In the data rows, the value 128 means zero.
Here are some points, each followed by its number:
  161  143  135  147  149  136  181  131  144  179  144  174 0
  164  145  137  149  152  138  184  131  145  183  146  175 1
  143  149  133  144  136  139  151  138  149  153  141  146 2
  148  143  152  172  142  142  149  135  145  158  167  145 3
  144  153  146  142  161  145  163  132  151  158  146  169 4
  160  145  149  147  174  150  148  138  147  153  151  151 5
  160  148  137  157  142  146  146  150  152  156  144  143 6
  135  176  147  140  145  163  143  128  170  140  144  151 7
  140  155  152  140  154  165  135  133  158  136  146  140 8
  143  141  169  166  148  148  133  147  144  136  173  135 9
  132  150  154  148  138  141  146  128  149  144  156  149 10
  152  136  154  184  143  139  136  171  140  140  175  135 11
  187  139  138  158  160  139  165  146  141  174  148  157 12
  144  138  129  143  131  130  144  143  140  147  137  140 13
  151  141  144  176  140  138  153  137  144  163  166  146 14
  136  151  182  152  149  156  135  129  150  134  169  140 15
  159  134  142  179  144  137  142  156  137  148  165  139 16
  157  159  167  147  186  166  161  129  162  160  158  169 17
  164  145  156  187  145  144  146  139  148  155  171  145 18
  177  140  145  152  175  145  149  147  143  160  151  149 19
  145  133  133  169  134  130  143  146  136  147  154  139 20
  149  145  135  146  145  138  148  139  147  150  142  146 21
  136  152  145  138  158  144  170  128  150  162  144  176 22
  144  139  140  143  143  151  130  159  145  136  142  130 23
  146  151  144  146  150  160  135  151  156  139  148  137 24
  142  148  202  176  172  171  140  134  154  140  196  142 25
  148  136  144  169  139  136  139  163  138  143  161  137 26
  150  134  142  159  143  145  135  163  142  140  153  133 27
  145  152  141  155  139  142  149  131  152  148  151  147 28
  159  160  160  149  185  160  164  130  164  164  162  173 29
  136  179  146  141  144  162  146  128  172  142  145  154 30
  143  154  147  142  162  146  171  129  153  163  148  179 31
  149  134  154  181  143  139  136  170  138  140  173  135 32
  157  155  155  153  167  149  173  129  157  171  161  179 33
  168  141  152  152  165  145  145  148  144  153  156  146 34
  132  151  158  150  140  143  147  128  150  143  160  149 35
  142  159  158  149  162  173  142  136  162  142  157  143 36
  141  167  174  175  147  148  159  127  165  151  186  175 37
  143  174  153  152  146  163  144  130  171  144  153  149 38
  160  145  168  203  156  147  145  141  151  150  201  145 39
  139  177  144  142  144  158  157  128  174  148  147  169 40
  131  153  166  147  143  148  144  128  152  140  162  148 41
  144  145  130  144  135  135  147  139  147  148  139  143 42
  157  145  135  154  140  144  145  151  149  151  144  141 43
  141  178  165  152  157  175  150  129  181  148  162  153 44
  139  149  178  160  150  155  143  130  150  141  173  145 45
  156  144  163  184  154  148  145  142  148  148  183  143 46
  135  158  150  138  148  167  133  130  160  134  144  137 47
  145  154  188  175  179  173  143  136  164  144  199  145 48
  163  139  136  146  150  135  168  135  140  170  144  163 49
  151  158  167  147  177  162  157  129  160  155  158  164 50
  136  181  153  140  148  169  142  128  176  140  147  149 51
  146  132  129  176  135  130  144  139  135  146  159  139 52
  135  148  183  159  145  149  141  127  148  138  175  144 53
  145  145  175  165  155  150  144  134  148  145  174  148 54
  145  134  158  174  144  141  131  148  137  136  171  132 55
  142  142  180  171  151  149  133  138  145  136  183  138 56
  141  152  164  176  143  142  173  129  152  160  180  172 57
  144  152  158  141  177  156  152  128  153  149  150  163 58
  136  158  182  153  151  165  138  129  159  138  167  143 59
  143  169  142  148  145  156  171  131  170  162  151  172 60
  146  144  168  155  154  151  135  137  146  138  165  138 61
  135  153  144  137  151  147  164  128  150  157  143  169 62
  147  144  139  143  143  151  136  173  149  139  144  135 63
  143  148  136  143  138  143  145  137  150  145  141  143 64
  157  142  156  199  143  140  155  136  144  169  182  147 65
  137  172  165  147  153  171  140  129  171  139  158  146 66
  146  133  152  175  143  138  131  157  136  137  169  132 67
  154  138  139  146  149  147  135  176  144  142  145  135 68
  141  155  200  163  166  177  140  132  158  140  180  143 69
  143  178  147  150  151  164  159  132  183  155  160  168 70
  152  170  144  151  153  158  160  135  174  159  157  166 71
  145  149  139  142  149  141  174  129  149  168  144  172 72
  147  158  160  179  150  147  161  134  162  161  184  164 73
  165  143  160  208  144  141  153  137  146  166  187  146 74
  135  150  153  141  156  145  162  128  149  156  151  168 75
  146  162  165  181  153  150  164  132  168  163  190  168 76
  148  136  157  168  151  142  132  146  139  137  167  135 77
  140  186  166  144  161  184  143  129  190  143  158  150 78
  133  152  172  158  142  144  145  128  150  141  172  150 79
Which three points above are nearest to each new point? Their numbers follow each, nearest first.
  147  149  161  150  171  154  149  133  150  147  157  157 58 5 50
  143  146  159  179  142  141  176  131  147  169  179  164 57 73 76
  157  142  141  157  144  145  140  165  147  144  152  139 27 68 43
  133  163  149  136  147  167  136  128  163  133  143  141 47 8 7
  157  147  166  177  167  153  150  139  151  153  184  149 46 54 18
  179  138  136  154  156  137  168  144  139  177  147  160 12 49 0
  132  154  172  149  145  151  142  128  154  139  164  147 41 79 15
  165  143  147  185  142  141  148  141  146  158  166  144 18 14 3
  150  136  149  170  142  139  136  164  139  141  163  135 26 67 32
  144  157  151  142  169  149  168  128  154  161  149  177 31 4 22
  136  159  151  139  148  170  134  131  161  133  145  138 47 8 36
  143  157  157  146  163  174  138  147  162  140  153  140 36 8 24
  150  137  146  181  139  137  143  149  139  145  168  141 16 26 67
  140  143  188  167  154  154  134  134  146  136  183  138 56 53 45
  162  142  162  187  150  147  138  148  145  141  181  138 46 18 55
  144  143  166  157  154  151  135  137  145  136  164  137 61 9 77
  148  154  157  153  156  163  139  145  158  141  160  140 36 24 61
  169  139  153  198  142  138  143  146  142  149  177  141 18 74 46
  142  136  132  174  134  131  147  134  138  148  159  144 52 20 14
  142  143  152  173  140  140  149  133  144  153  168  145 3 14 18
  138  158  140  141  146  149  158  128  157  150  143  157 62 4 75
  169  136  143  148  169  144  135  147  139  145  148  137 34 19 5
  148  151  155  144  176  153  153  130  152  151  154  164 58 50 5
  132  152  175  154  143  145  143  129  149  140  172  147 79 53 41
  145  153  179  155  152  157  145  131  154  145  167  146 45 59 54
  141  161  173  174  147  147  153  130  160  148  184  166 37 73 76
  150  154  145  151  157  163  138  150  159  142  154  139 24 36 8
  143  147  153  139  176  152  140  128  148  138  149  151 58 5 8
  180  138  134  154  156  137  169  143  141  177  147  160 12 49 0
  168  158  156  155  188  158  169  133  163  170  168  175 29 17 33
  147  151  145  144  151  160  141  141  155  144  146  142 24 8 64
  169  137  144  149  171  144  137  146  142  146  149  138 34 19 5
  162  163  161  150  187  161  168  130  167  168  165  176 29 17 50
  174  150  139  168  145  152  143  155  156  150  149  142 6 43 34
  147  149  141  144  154  141  178  128  148  172  144  180 72 31 22
  145  142  161  157  148  147  142  137  144  142  162  141 61 77 9
  181  136  135  154  158  137  159  148  140  169  147  152 12 19 49
  141  148  163  176  143  142  168  131  148  164  178  159 57 73 3
  137  152  153  148  162  148  162  129  151  155  154  168 75 4 31
  148  133  134  180  136  131  143  141  136  147  162  138 52 20 16
  140  161  162  142  160  181  138  135  166  137  150  140 36 66 8
  146  142  136  165  138  139  144  141  143  145  155  140 20 52 28
  145  158  150  142  168  149  169  129  155  163  149  178 31 4 22
  179  132  132  152  153  134  155  152  137  167  143  146 12 19 49
  142  143  149  171  137  135  151  130  142  148  166  148 3 14 28
  177  137  140  152  166  142  150  153  141  159  149  147 19 34 12
  142  163  163  146  169  182  139  138  167  140  157  141 36 66 8
  140  149  142  142  144  156  135  144  153  137  144  137 24 8 23
  144  142  140  161  144  138  150  132  143  150  155  148 28 21 3
  142  155  206  176  173  175  140  133  160  141  199  144 25 48 69
  154  153  139  156  143  153  146  143  155  156  146  143 6 43 28
  143  149  140  141  152  141  175  127  148  169  144  179 72 22 31
  164  150  152  184  145  148  147  139  152  156  167  145 18 3 46
  158  145  135  152  141  143  143  153  149  149  144  140 43 6 21
  141  150  146  141  148  163  132  145  154  134  145  135 24 8 47
  149  159  149  144  167  148  172  129  154  166  150  183 31 33 22
  141  146  158  174  140  140  170  128  147  158  175  163 57 73 3
  137  144  149  166  136  135  153  127  142  148  165  150 3 35 10
  154  155  161  148  177  162  154  134  158  153  154  161 50 58 17
  145  135  131  162  136  136  142  142  138  145  150  139 20 52 13
  151  145  137  143  147  141  170  134  146  167  144  167 72 49 0
  146  145  140  150  149  138  170  133  145  165  148  170 72 49 4
  139  153  153  139  170  151  156  127  152  151  148  168 58 4 75
  159  143  135  145  144  140  167  134  143  169  143  160 49 72 0
  159  148  144  162  147  148  145  147  153  153  154  143 6 43 28
  143  146  192  178  169  163  138  135  151  140  194  140 25 48 69
  149  148  139  142  147  143  170  129  148  167  144  168 72 62 4
  142  150  157  145  169  152  151  128  151  148  153  160 58 75 50
  143  150  156  147  168  151  150  134  150  147  154  159 58 5 75
  162  159  163  162  182  159  163  131  164  165  174  170 29 17 50
  151  133  142  172  141  137  138  162  136  144  161  135 26 16 67
  173  152  149  162  179  150  175  134  157  179  167  177 33 29 17
  133  151  171  155  141  144  144  129  149  141  170  148 79 41 53
